[-1.123  1.335  0.124 -0.113 -0.874] yields 1.335

[[ 0.106  0.104 -0.156 -0.195]
 [-0.180 -0.194  0.076  0.120]] yields -0.194

[ -40.925 -131.411  157.040   -7.810  -62.474 -195.474  -10.483] yields -131.411

[ 17.07 -11.97  18.31  -3.33  -0.62] yields -11.97

[ -49.052 -153.305  124.178  -82.284   26.230] yields -153.305

[[ 0.19  0.10 -0.13  0.02]
 [ 0.18  0.00 -0.13  0.03]] yields 0.00

[-0.868 -0.796  1.419  0.191  0.556 -1.186] yields -0.796
---
[[ 64  65 -36  58 -35   3 -12  58  49  59  18 -20  35 -60  58]
 [ 61  61 -34  55 -34   3 -12  54  46  55  17 -19  32 -57  54]
 [-44 -44  42 -38  42   9  21 -38 -31 -38  -4  28 -18  63 -38]
 [ 62  61 -34  55 -34   3 -12  55  47  55  17 -20  32 -57  54]
 [-44 -44  41 -37  41   9  21 -37 -31 -37  -4  28 -18  61 -37]
 [-48 -48  45 -41  45   9  23 -41 -34 -42  -5  30 -20  67 -41]
 [-46 -46  43 -40  43   9  22 -40 -32 -40  -5  29 -19  64 -39]] Answer: 64

[[-2 75 -2 74 82 78 78 -2 -2 73 71 -2 75]
 [55 -6 55 -6 -6 -6 -6 57 56 -6 -6 60 -6]
 [-3 13 -3 13 14 14 14 -2 -2 13 12 -3 13]
 [-5 20 -5 20 23 22 23 -5 -5 20 20 -6 21]
 [-4 66 -3 65 72 69 69 -3 -4 64 62 -3 66]
 [16 -3 16 -3 -3 -3 -3 16 16 -3 -2 17 -3]
 [-2 75 -2 74 81 78 79 -2 -2 73 72 -2 75]
 [45 -7 45 -7 -6 -7 -7 46 45 -7 -7 49 -7]
 [ 8  1  8  1  1  1  1  9  8  1  2  9  1]
 [ 8  1  8  1  1  1  1  8  8  1  1  9  1]
 [75 -4 75 -4 -4 -4 -4 77 76 -4 -5 81 -4]] Answer: -2

[[  2 -35  14  63 -20  -4 -14 -27 -59  10 -54   1 -33]
 [-13 -19  18 -45 -13 -13 -29 -39  45 -79  -6  -4   9]
 [ -1 -29  -5 -13  24 -46  -8 -52  22  42  -1 -21  -9]
 [ 30  35 -33 -57 -31 -58  -6 -23  -4  49   4  43 -77]
 [ 41  22 -49   1  57   0 -29   8  -9  44 -80  11   0]
 [  1  42 -58  -6  24 -13  26  80 -10  -4  14   5  19]
 [-41  29   9  -7  51 -27 -39  -3  18 -18  33   6 -36]
 [  8  10   9  57  49 -19 -13   8 -35  46 -66  -2  30]
 [-17  73  54  24  40  32 -36  16 -64 -21   5  11  21]
 [ 22  85 -10 -46  34   9 -50  52  -9  -9   3 -38 -32]
 [ 41 -18 -26  12  46 -36 -10 -48  71 -18 -15 -35 -37]] Answer: 2

[[-25  -7   1  32   7  21   0 -12]
 [  5  17  38  32 -14  -5  38  14]
 [ 15  -1 -38  32 -14  34 -42  -7]
 [-25   6 -25  32  11  -5  30  16]
 [ 17  -2 -38  32 -14  38 -47 -23]
 [ 31 -24 -26  32  -6 -18  10  17]
 [ 56  -2  48  32  16   9   5 -23]
 [-25  19  -5  32  16 -18 -47  14]
 [-25   6 -27  32  10  -7  31  15]
 [ 36 -24 -21  32  -7 -16   4  17]
 [ 72  10  21  32  38  13  19 -10]] Answer: -25

[[ 80 -79 -80  78 -80  79 -78 -78]
 [ 78 -77 -78  76 -78  77 -76 -76]
 [ 78 -78 -79  75 -80  78 -76 -77]
 [-79  78  79 -77  79 -79  77  77]
 [-78  78  79 -75  79 -78  76  76]
 [-79  78  79 -77  79 -78  77  77]] Answer: 80
---
0.091,-0.041,-0.184,-0.050,0.134,-0.002 -> -0.002
1.3,0.8,-0.3,-0.3,-1.0,1.8 -> 1.8
5.540,12.867,-10.175,18.542,-3.569,16.379 -> 16.379
-84.3,-58.3,-170.5,-190.4,-26.1,93.6,130.6 -> 130.6
80.27,118.72,13.46,-160.46,126.45 -> 126.45
70.72,181.12,-175.33,111.32,-54.85,79.58 -> 79.58
0.163,0.160,0.153,-0.123,-0.116 -> -0.116
2.09,-9.60,11.13,-18.74,4.20,0.14,-8.12 -> -8.12
13.27,-10.65,10.77,12.05 -> 12.05
---
[101, 14, 905, 140, 982, 86, 926] ⇒ 982, 926
[[633, -796, 295, 426, 409], [783, -958, 848, 562, 874], [720, -718, 682, 961, 633]] ⇒ 961, 874
[[14, -6, -3, -30], [-15, 37, 9, 15]] ⇒ 37, 15
[271, 19, 351, 516, 983] ⇒ 983, 516
[[-360, 252, 454, 44, 539], [-564, 566, 692, 540, 743], [244, -62, -97, -118, -82]] ⇒ 743, 692
[360, 824, 498, 358, 683, 416, 119] ⇒ 824, 683
[801, 372, 305, 114, 398, 948, 551] ⇒ 948, 801
[105, 46, 220, 156] ⇒ 220, 156
[683, 194, 417, 842, 440, 344] ⇒ 842, 683
---
[[-29  38 -84  18]
 [-34  38 -86  21]
 [-18  34 -73  11]] => 34

[[ 12  48 -22 -37  31  -8 -37]
 [ 37 -15 -16 -38  37  -4 -20]
 [ -6  86 -26 -40  32 -13 -42]] => 32

[[ -9  43  86 -54 -78]
 [ 13 -45 -25   9  61]
 [-17  60  42 -17 -84]] => 42

[[-19 -16 -55   3  55 -39  43]
 [-25 -36   6 -15  39  -5  14]
 [-32  21  45 -69  13  36 -22]] => 13

[[  1  21  12 -31  17 -31  24]
 [ 47   1 -72 -12  -4 -61   7]
 [-22  17  77 -34 -44  46  -4]] => -44

[[-26 -64 -27 -51]
 [ 14  -2   5  68]
 [ 24  -5  56  30]] => -5
---
-19.4	-2.4	0.1	4.3	8.5
-13.1	11.6	7.4	-15.6	-1.8
-10.0	-6.9	17.0	7.4	-4.1
gives 8.5

0.136	0.085	-0.004	-0.012	-0.112	-0.025	-0.119 gives -0.004

-1.58	-1.74	-0.13	-0.84	0.56	1.92 gives -0.13

-1.655	-1.367	0.221	1.266 gives -1.367

1.451	-0.905	-1.507	0.673	-0.482	0.062 gives 0.062

-20.0	18.9	-5.9	-21.5	-19.9
-17.3	-18.2	-21.8	-13.3	-13.8
-9.2	-20.4	-9.3	-11.7	-16.3
gives -9.2

7.2	14.1	-11.6	-13.6	8.3	14.5	-9.2 gives 8.3

-134.760	63.831	155.732	77.868	110.676	-166.891	136.618 gives 110.676

120.08	-154.62	-173.06	-84.16	23.12	56.28	-120.99 gives 23.12
---
[[-32  17  48  10   6   6]
 [ 18  45 -57   7  72  22]
 [-13   7  15  46  40 -30]] -> 6

[ 59   9   2 -31  86  11 -82] -> -82

[ 63 -53 -40 -43 -19  -4] -> -4

[ 17  -4 -62 -36  31 -30  27] -> 27

[62 61 -1 54] -> 54

[-49  21 -57  37 -74] -> -74
---
[[-11  60   7 -43  66]
 [-30  -5 -58  18 -11]
 [-33  17  -1 -17  28]] out -43

[[ 13  15 -14 -59]
 [  6 -49  71 -22]
 [-12 -59   4  73]] out -14

[[ 63   2   4  11]
 [  1   6 -20  -4]
 [ 20  -1  -4  -2]] out 4

[[-61  -8  26  22  20  -7  72]
 [ 46  12 -39 -20 -23 -49  33]
 [ 27 -66  48 -33 -21 -30  31]] out -7

[[ 11   9   0 -24]
 [  5 -44 -47 -43]
 [-24 -63 -48  17]] out 0

[[ 16  11 -11  -5   1]
 [-71  14  -7  -6  -2]
 [  1   6  -7  -5  -2]] out -5

[[ 36 -16  20  51]
 [  0 -75 -36   1]
 [ -7 -26 -27 -37]] out 20
---
[21 30 91 77 71]	77

[[-30   5   6 -24  -5]
 [ 12  13  12  23 -20]
 [ 39 -31  22  12 -37]]	-24

[[4 4 4 5 5]
 [7 7 7 2 2]
 [3 3 3 6 6]]	5

[[ -8   4   1  -3 -10]
 [ 15  -2 -41 -17  19]
 [  2  41  15 -18  19]]	-3

[ 762  -89  394  455 -810]	455

[[547 544 300 305 298]
 [ 68  77 784 769 790]]	305

[[-454 -464  211  305 -415]
 [-710 -718  426  595 -658]]	305

[[211  85 239 235  63]
 [158 100 218 227  75]]	235

[ -5   2 -50   3  30]	3
---
[[-20  35  37 -29  36  28]
 [ 50 -62 -73  65 -60 -67]] gives -62

[[ 16 -15   1  61  18  43]
 [ 26   2  28  19 -33  11]
 [ 28   4  20 -28 -30  18]] gives 2

[[ -1 -24  72  -8 -16  -8   8]
 [ 23  15   6   8  77  13 -13]] gives 15

[[ 38 -19 -22 -47]
 [-13 -22  78  29]] gives -22

[[-60  -1 -18  -2  10 -33]
 [-26  36 -37  18 -82 -13]
 [  0   8  -2   3  -8  -4]] gives 36

[[ 75 -64  68  39  22]
 [ 21  22  -3 -59 -34]] gives 22

[[ 18 -39   8  17 -33 -74  36]
 [-34 -10 -42 -55  65  33   8]
 [-12 -14   7  17  61 -35  16]] gives -10
---
(9, 49, -79, -9)	9, -9
(26, 59, 63, -6)	26, -6
(-82, -12, -55, -36)	-82, -36
(72, 56, 42, 56)	72, 56
(66, 68, 19, 41)	66, 41
(16, -14, 40, 17, 65, 35)	16, 35
((43, 84, -11, -27, -11, 13), (14, -11, 57, -46, -6, -29))	43, -29
(-19, -14, 81, 69)	-19, 69
((26, -13, 20, -62, -4, 38, -61), (-28, 31, -59, 18, -17, -62, 23), (-51, 17, -43, -24, -62, -29, 13))	26, 13
